Some points, one per row:
tensor([-11,  37,  36, -29,  33,   5,  -9,  24, -27,  27,  19, -26,  -9,  14,   9,   0])
tensor([-26,   9, -32, -45, -33, -15,   9,   8,  19,  18, -18,  13, -54, -32,  27,   9])
tensor([ 22, -28,  52,   3, -16,   5, -37,  27,   1, -36,  19, -10,  -9, -49,  -9,  45])
tensor([ 25, -37,  34,  19,   9,  10,   9,  12, -54, -18,  28,  17,  46,  28, -37,  45])
tensor([-25,   9, -15,  19,  16, -31,  -9,  25, -54,  18,  19,  30,   1, -10, -18,  18])
tensor([ -1, -55, -10,  -6,  51, -19, -28,  26,  28,  36,  28, -25,  46,  28,  36,   0])
tensor([ 18,  55,  25,  10, -12,   6,  18,  37,   1, -54,  -9, -22, -36, -19, -55,  82])
tensor([ 14,  37, -31,  -8, -59,  -3,  18, -46,   1, -36,   9,  47, -27,  19,  -9,   9])
tensor([-20,  64, -38, -51, -28, -19,  18,   4,   1,  27,   9, -41, -82, -44, -18,  27])
tensor([ 51, -46,  31, -56,  -9,  57, -64,  -5,   1,  18,   0, -34,  46,   9,  -9,  27])
tensor([ 53,  46,   3,  44,  -4, -27,  46,   6,  46, -45,   9,  16,  10, -37,  -9,  27])
tensor([-14,  37, -32, -19, -45,  -4,  64,  -7,  10, -27, -28,   9,  -9,  24,  46, -18])
tensor([-42,  37,   8, -41, -39, -25,  18,  21, -18,  45,  -9,  -4, -27,  -8, -18, -45])
tensor([ 30,  46,  42,  24,  49, -43,   0,   5,  37,  36, -74,  12,  46,  -1,  36, -36])
tensor([ 10, -55,   0,  67,  -9,  41,  -9, -19, -36,  27,  19,  37, -18,  75,  27,  27])
tensor([ 17, -37,   7,   8,  11,  48,   0, -52, -54, -45,  -9,  -3,  10,  -1, -18,  72])
tensor([-71,  37, -16,  60,  -1, -45,  -9,  92,  -9,   0, -55,  37,  37,  -8, -46,  45])
tensor([-31,  37, -33, -19, -51,  21,  27,  -3,  19, -27,  37,  64, -36,  24,  -9,   0])
tensor([ 22, -28,  26, -12,  35, -13, -19,  44,  -9,   0,  46,  16,  56,  12,  -9,   0])
tensor([ 31,   0,  43,  19, -28,  19,  27,  59,  28, -45,   0,   8,  37, -28, -64,  63])
tensor([-63,   9,  -5,  77,  17, -40, -28, -24, -27, -27, -37,  93,  -9,  62, -46,   0])
tensor([-30,  18, -36, -88,  25, -18,  18, -35,  37, -27,  46,  -9,  10, -46,  73,   0])
tensor([-43,   0,  19,  21,  16, -76,   9,  27,  -9,  54, -18,   8,  -9, -39,  -9, -45])
tensor([ 24,  18,  37,  -8, -20,  18,   0,  46,  19, -45,   9,  -2,  10, -15, -37,  27])
tensor([-24,  37, -23,  -8, -43, -17,  -9, -14,   1,  27,   9,  36, -45,  31, -46, -27])
tensor([-43,   0, -15,  -4,  19, -27, -37,  51, -18,  45,  74, -10,  10,  21,   9, -36])
tensor([ 63,   9, -39,  28, -32,  28,  46, -20, -36, -36,  37,   1, -36,  12,   9,   0])
tensor([  6, -18,  40, -40,   0,  32, -28,  51, -27, -36,  56, -31, -36,  54, -55,  18])
tensor([  22,    0,    7,  -17,   53,   -1,  -28,  -21,    1,   36,   -9, -101,   37,  -32,    0,    0])
tensor([-51,   9, -44, -69,  11, -35, -46,   7, -18,  36, -18, -23, -27,  -5, -55, -18])
tensor([ 32, -18,  -8,  61, -18,  51,  55, -26, -27, -36,   9,  21, -27,  40,  64,  63])
15 more points follow, each with its number after it:
tensor([-26,   9, -58,   9, -20,   1,  -9,  24,  55,  18,  -9,  -6, -36, -55,  64, -45]) 0
tensor([ -6,   9,  20, -50,  37,  22, -19, -10,  46,  72, -28, -41,  10, -17, -28, -27]) 1
tensor([-31, -46,   1,   3,  38, -35, -46,  55, -18,  54,   0,  -7,  37,  16,   9,  -9]) 2
tensor([ 26,  18, -24, -20, -32,  47,  55, -20,   1, -36,  19, -23, -18, -20,  18,   9]) 3
tensor([  4, -46,  39,  45,   1,   3, -37, -13,  82, -36,   0, -38,  19, -33,  27,  27]) 4
tensor([ 58, -55,  29,  53,   4,  46,  -9,  34,  -9, -36,  19,  23,  19,  21,  27,  27]) 5
tensor([ 14,  27, -33,  84,  -7,  26,  64,  -4,  10, -18,  -9,  10, -27,  15,  55, -18]) 6
tensor([ 30,  46,  20,   9,  37,  -4,  18, -11,   1, -27,   9, -26,  46, -24,  46,   0]) 7
tensor([ 12, -37,  68,   1,  40,  18, -55,  14,  10, -27, -18,  -5,  65,   0, -37,  18]) 8
tensor([  8, -64,   8,  -1,  43, -11, -46,  -6,  -9,  45,   0, -46,  10,  25,   9,   9]) 9
tensor([ -4,  27, -42, -41, -22,   6,  46, -50,  28, -27,  46,  17, -18,   6,   0,   0]) 10
tensor([ 15,   9, -25,  -9, -60,  53,  37, -20,   1,   9,   9,   1, -54,  60,   9,  36]) 11
tensor([-19,   0, -47,  29, -21, -10,   0,  18,  19,   9, -28,  35, -54,  44,  36, -18]) 12
tensor([ 21,   9,   3,  -4, -44,  30,  18, -25,  19,   9,   9,  36,  -9,  16,  18,  -9]) 13
tensor([ 49,   0,   4,   0, -49,  18,   0, -59,   1,  -9,  -9, -29, -36,  15,  -9,  18]) 14
Which two of these numbered points are nearest to each point below, ignoring the 3 directions in which the first points spread most? Their numbers follow each, nearest first.
tensor([ 38,  18, -31,  11, -60,  56,   0, -60, -18,   9, -28,  -8, -45,  20,   0,   0]) > 14 9
tensor([-11, -18,  19,  19,  49, -23,   0,  30,  19,  27,  -9,   7,  28,  -6,  36, -36]) > 5 3
tensor([ 14,  -9,  38,   5,  15,  47,   9, -11, -72,   0,   9,  12,   1,  54,   0,  36]) > 11 2
tensor([-45,   0, -38,   9, -32, -58,   9,  31, -18, -18,  19,  65, -27,  37, -18,   0]) > 2 10
tensor([ 40, -18, -36,  25, -65,  32,  18,  -4,  28, -54,  65,  -2, -27, -11,  18, -45]) > 5 0
tensor([-20,  18, -14,  -2, -13,  -1,  64, -17,  19,  -9, -28,  58,  19,  -8,  73, -54]) > 13 5
tensor([ 23,  37,   5, -20, -34,  50,   0, -52,  55,   9,   9, -52,  -9, -40, -18,  18]) > 1 14
tensor([-89, -37, -26,  18,  33, -41, -37,  -6,  10,   9,  28,  49,  37,  47, -28,  -9]) > 10 2
Here are 15 other points, each followed by its number:
tensor([ 49,   0, -60,  21, -41, -10,  55, -24,  -9, -27,  74,  31, -27,  11,  36,   9]) 0
tensor([  7,   0,  23,  30,   0,  19,  18, -42,  -9,  36,  37, -33, -27, -33, -46,   0]) 1
tensor([ 13,   0, -47,  33, -25, -19,  55, -35,  64, -36, -37,  47, -18,  -7, -28,  -9]) 2
tensor([-69,  27, -41, -84, -14, -45,  27,  42,  -9,  27,  -9,  13, -36,  -3, -28,  -9]) 3
tensor([-67, -18, -49, -14,  10, -64, -28,  18, -18,  27,  -9,  58,  -9,  20, -37, -36]) 4
tensor([  5, -28,  -1, -25,  40,  -7, -46,   0,  28,  45,  19, -53,  19, -12,   9, -36]) 5
tensor([ 24, -28, -11,  42,  16,   3, -37, -14,  -9,   9, -55, -63,  -9, -19,  27, -36]) 6
tensor([ -8,   9, -22,  22, -37,   3,  55, -22,  10, -45,   9,  60,  10,  11,  18, -45]) 7
tensor([-67, -28,  20,  35,  18, -47, -28,  63, -18, -18, -18,  82,  65,  27, -46,  63]) 8
tensor([ -7,   9, -25, -10, -15,  28,  73,  15,  28, -27,  65,  45,  -9,  30,  55, -18]) 9
tensor([ 13, -46, -11,  32,  39,  14,   9,  27, -18,  -9,   0,  15,  -9,   7,  27, -36]) 10
tensor([  6, -28,  32, -64,  54, -30, -28,  29,  19,  18, -37, -36,  19, -14,  18,  27]) 11
tensor([ 13,   0, -59,  39, -36,   7,  27, -18,  28, -36,   9,  17, -63, -19, -18, -36]) 12
tensor([ -4,  46, -52,  22, -40,  -2,  37,  -7, -18, -27,  19,  15, -36,  12, -46,  27]) 13
tensor([-34,  64,   6, -20, -11, -23,   0,  -1,  10,  27, -28,  42, -18, -26,  -9,   9]) 14
Which two of these numbered points are nearest to each point below, ignoring the 3 directions in which the first points spread most? Their numbers follow each, nearest first.
tensor([ 27,  -9,   9, -12,  47, -28,   9,  47,  28,  18, -18, -39,  19,  -5,  36, -36]) > 10 5
tensor([ 24,  27,  50,  17,  28,  43, -28,   2, -36,  45,  -9, -36,  28, -77, -28, -27]) > 1 14
tensor([ 11,  55,  56,  42, -18, -22,  -9,  40,  10,   0, -65, -20,  46, -97, -37,  82]) > 14 11
tensor([  3, -46, -14,   8,  49,   7,  -9,   7, -45,  18,  65,   8,  19,  32,  18,  18]) > 0 4
tensor([-42,   9,  -3, -43, -30,  32,  18,   5,  10,  54,   0,  14,  -9,  16, -37,  18]) > 3 14
tensor([ -6, -46, -23, -60,  54, -40, -28,  30, -18,   0,  46,   6,  19,  16,   9,   9]) > 4 3
tensor([ 33,   0, -67, -43, -38,  45,   9,  -6, -18, -27, -18,  32,  -9,  32,  18,   0]) > 4 5
tensor([ 35, -18, -40,  14, -29,  48,  46,  -7,  -9, -45,  19,  -4,   1,  13,  36,  -9]) > 10 7
